The rows of T fall into 3 groups, which share some directions, and each row is roughly a mix of its group's hidden directions, except one row that fits no group.
T:
[[ 2.78  3.52 -2.75 -1.51 -0.52  0.93  1.27  2.50  0.71  2.92]
 [ 0.34 -5.38  1.80  0.91  1.92 -0.05 -2.30 -1.27 -1.23  1.64]
 [ 0.32 -3.46  3.96  2.08 -1.00 -1.53 -2.92 -1.49 -1.04  0.80]
 [ 3.52  0.47 -1.27 -0.64  0.06  4.63 -1.44  2.55  1.38 -1.19]
 [ 2.05  4.19  0.81 -2.72  0.92  1.12  1.75 -1.78  2.96  1.04]
 [-2.92  3.02  2.08 -4.46  1.05 -0.41 -0.13  0.76  2.01 -0.48]
 [ 0.53  4.44 -0.22 -1.64  0.78 -0.75  2.61 -3.13  2.60  0.84]
 [ 2.41 -2.33 -0.17  0.03  0.02  4.10 -2.87  3.12  0.05 -1.38]
 [ 3.49 -2.11  1.85  1.23 -1.75 -2.46 -2.07 -1.85 -0.45  3.07]
 [-2.22 -3.35  3.22 -1.67  1.10  0.17 -1.99 -3.07  1.88  0.73]
 [-0.98 -1.79  6.01 -1.92  0.86  0.29 -0.61 -1.28  0.78 -0.76]
 [ 2.54 -1.68 -1.29 -0.53  2.59  1.37 -4.19 -1.83  2.40  1.21]
 [-0.53  3.35  3.83  0.25 -1.48 -2.96 -0.98  2.43  0.78 -1.83]
 [ 0.27  3.96 -0.50 -1.50  1.07 -1.70  2.03 -3.57  2.38  1.78]
 [-0.95 -0.09  4.83 -0.57 -4.36  1.21 -0.72 -0.75 -1.17 -0.71]
 [ 1.35 -0.61 -1.42  2.78 -1.53 -0.98 -1.93  3.67 -3.94  0.06]
 [-0.65  2.75 -4.01 -2.95  3.00  0.41  0.71  0.52  2.08  0.98]
 [-0.09  1.08 -3.62  4.35  1.39 -1.28  1.29  0.29  0.48 -3.04]
 [-2.64  2.44  1.81 -2.45 -0.65 -1.19 -3.23 -2.54  2.40 -1.14]
 [-2.84  3.18 -1.33 -1.70  1.07 -1.27 -2.15 -1.06  2.72  3.04]
 [-2.09  3.13 -1.11 -4.28  1.33 -0.33 -1.74 -0.93  2.73  1.02]
 [-0.82 -4.99  0.75  0.84  1.21 -1.24 -3.99 -0.23 -1.06  1.04]
 [-2.42 -2.26 -2.08  0.38  3.87  0.23 -2.00 -1.39  0.83  3.30]
 [-0.56  5.04 -2.64 -2.70  0.73  0.23  2.38  1.30  0.06 -0.27]
 [-0.29 -2.41  4.01  2.61 -1.32 -2.55 -3.17 -0.78 -0.43 -0.35]
 [-2.27  0.82  0.98 -3.85  1.14 -0.43 -3.20 -1.79  2.01  2.72]
 [ 0.40  4.94  0.09 -1.20 -0.38  0.45  3.76 -1.81  1.97 -0.59]
 [-1.13  0.92  2.18 -5.14  1.01 -0.21 -0.27 -1.38  2.88  1.84]
 [-1.08  3.05  0.90 -4.11  1.12 -0.35  1.69 -2.29  3.16  0.61]
 [ 1.71 -1.40  1.14 -0.63 -1.10 -2.91 -3.48 -0.94 -1.80  3.94]
 [ 1.16 -1.74 -0.82  1.16 -0.06  3.48  1.76  4.67  0.68 -2.02]
 [ 1.72 -2.01  0.40  4.56  0.94 -3.58 -1.72 -0.59 -0.22 -1.73]
 [ 0.57 -5.38  1.82  3.28 -0.68  0.75 -1.83 -0.10 -0.32 -0.42]
 [-0.71  4.81 -1.70 -3.13  0.91 -0.76  2.20 -2.01  0.97  0.57]
 [-1.45 -3.34  3.53 -2.48  0.45  1.02 -3.07 -2.23 -0.21  0.66]
 [ 1.66 -0.31 -4.87  0.81  0.79  3.20  3.00  0.67 -0.68  0.02]
 [ 1.62  3.89 -0.69 -4.81 -0.57 -0.14  1.38  1.62  1.23  0.54]
 [ 0.14 -3.33  2.87  0.03 -0.87  2.78 -1.70  3.35 -1.41 -2.02]
 [ 0.90 -1.04 -3.70  2.31 -1.47  2.23 -0.54  3.65 -1.82 -1.74]
 [ 1.34 -3.26 -2.70  4.28 -0.44  1.56  0.07  0.62 -2.55 -0.67]
 [ 2.13 -3.06  2.19  4.48 -1.00 -1.91 -0.81 -0.01 -1.78 -0.87]
 [ 1.27  1.03  4.13 -2.25  0.58  3.36  0.51 -0.64  2.47 -2.18]
 [ 0.71 -1.17 -4.84  2.48  0.20  0.98  0.21 -0.24 -3.89  0.51]
 [-1.64  0.76 -0.30  4.26 -0.73 -2.62 -1.54 -2.05 -2.98 -1.90]
 [-0.52 -3.13  2.75  4.01 -2.44 -1.37 -1.75  0.54 -1.41  1.03]
 [-0.42  2.99  2.22 -2.48  1.06 -2.27  1.84 -3.12  1.90  2.20]
 [-0.38 -4.67 -1.11  1.79  1.31 -0.78 -4.24 -0.80 -0.73  0.25]
 [-0.13  0.27  0.00 -1.31  2.16 -3.33 -1.06 -3.54  1.45  3.84]
 [-0.99 -4.14  3.49 -0.51  0.01 -0.87 -3.31 -1.82  0.61  1.44]
 [ 1.57  3.14 -3.55  2.05  0.60 -1.80  2.29  1.53  0.88 -2.62]
 [-2.63  1.88 -0.57 -4.21  1.36  0.58 -1.83 -1.14  2.04  2.92]
 [ 2.07  1.06 -2.76  4.13  1.05 -3.18  0.57  1.78  0.25  1.78]
 [-1.21  1.61  4.34 -2.27  0.87 -1.37  1.70 -3.36  1.74  0.37]
 [ 1.85  0.27 -3.93  2.26  0.10  2.69  3.09  2.10 -0.72 -1.48]
 [-1.40 -3.71  1.23  0.10  2.41 -0.47 -3.46 -1.93  0.18  2.99]
 [-0.37  2.21 -3.08 -0.11  0.98  2.82  3.46  2.60  0.36 -2.39]
 [-2.10 -1.76 -0.23 -4.68  2.15  3.02 -0.09  0.91  1.68  1.06]
 [ 0.00  3.56 -4.09 -2.12  1.35  0.76  2.62  1.69  1.19  0.76]
 [ 0.31 -0.87 -4.20 -2.81  1.48  3.40  1.14  1.73 -0.75  1.73]
 [ 2.69  4.27 -2.99 -1.06 -0.65  1.58  1.98  1.77  1.07  1.15]
 [-0.15 -2.48  3.38 -1.83  2.31 -1.29 -2.93 -2.28  1.27  2.17]
 [ 1.39 -3.76 -0.97  4.44  0.61  0.63  1.73  1.12 -2.43  0.58]
 [-1.27  2.87 -3.09 -4.09  1.76  1.80  2.22  0.02  0.59  0.50]
 [ 1.00  4.78 -2.74 -1.77 -0.56 -0.28  2.61  1.94  1.30 -0.94]
 [-1.41 -2.14  3.00  1.21 -0.61 -2.70 -3.65 -2.94 -0.95  0.67]
 [ 2.29  0.73 -1.42  5.05  0.00 -3.58  0.38  1.26 -0.14 -0.30]
 [ 1.14 -2.67 -1.43  1.67 -1.15  3.02 -1.96  3.62 -1.50 -2.25]
 [ 0.93  0.00 -4.47  2.17  1.72  1.30  3.53  2.12 -0.86  0.18]
 [-2.20  4.29  0.47 -3.32 -2.74  1.92  1.01 -0.02  1.00 -0.51]
 [ 1.98  2.42  0.51  0.62 -3.72  0.69  3.47  2.16 -1.33 -2.19]
 [ 0.88 -4.48  2.34  2.14 -1.12 -1.15 -3.30 -0.69 -1.14  1.35]
 [-2.22 -4.81  2.39  1.27  0.60 -1.21 -2.59 -0.92 -1.31 -1.23]
 [-0.06  4.13  1.48 -2.48  0.07 -1.74  3.12 -1.43  1.46  2.38]
 [ 0.50 -2.64 -1.64  3.66 -0.50 -1.32 -1.93 -2.44 -3.49  0.95]
 [-2.27 -4.06  3.10 -0.55 -0.07  2.07 -2.05 -2.50 -1.08 -0.74]]
One row of each group comes first, with its name. Which group is each row after those in?
[-0.10  0.64 -4.38 -1.41  1.19  3.25  2.09  2.98 -1.04 -0.31] | (59)
[-2.16 -4.41  4.02  0.13  0.26 -1.07 -1.97  0.09 -1.49 -0.59] | (115)
[ 2.08  1.97 -0.38  2.18 -3.01  0.41  3.64  2.22 -1.49 -2.29] | (14)

[ 0.72 -0.86  4.18 -3.07  1.93 -0.47 -1.87 -1.50  1.77  2.64] | (115)
[-0.39  0.90 -3.31  2.51 -2.47  1.08  2.08  2.75 -2.09 -2.50] | (115)
[ 1.60 -0.64 -2.21 -0.92  1.18  3.83  4.00 -0.56  2.64 -0.06] | (59)
[-0.91  4.19  0.14 -3.75 -0.21 -1.74 -1.80 -0.42  2.67  1.38] | (14)
[ 0.54  0.99  4.04  1.00 -2.76 -3.21 -2.96 -1.24  0.51 -0.94] | (14)
[-3.50 -2.53  1.13  1.35 -0.53  2.46 -1.29 -1.37 -1.08  3.90] | (14)
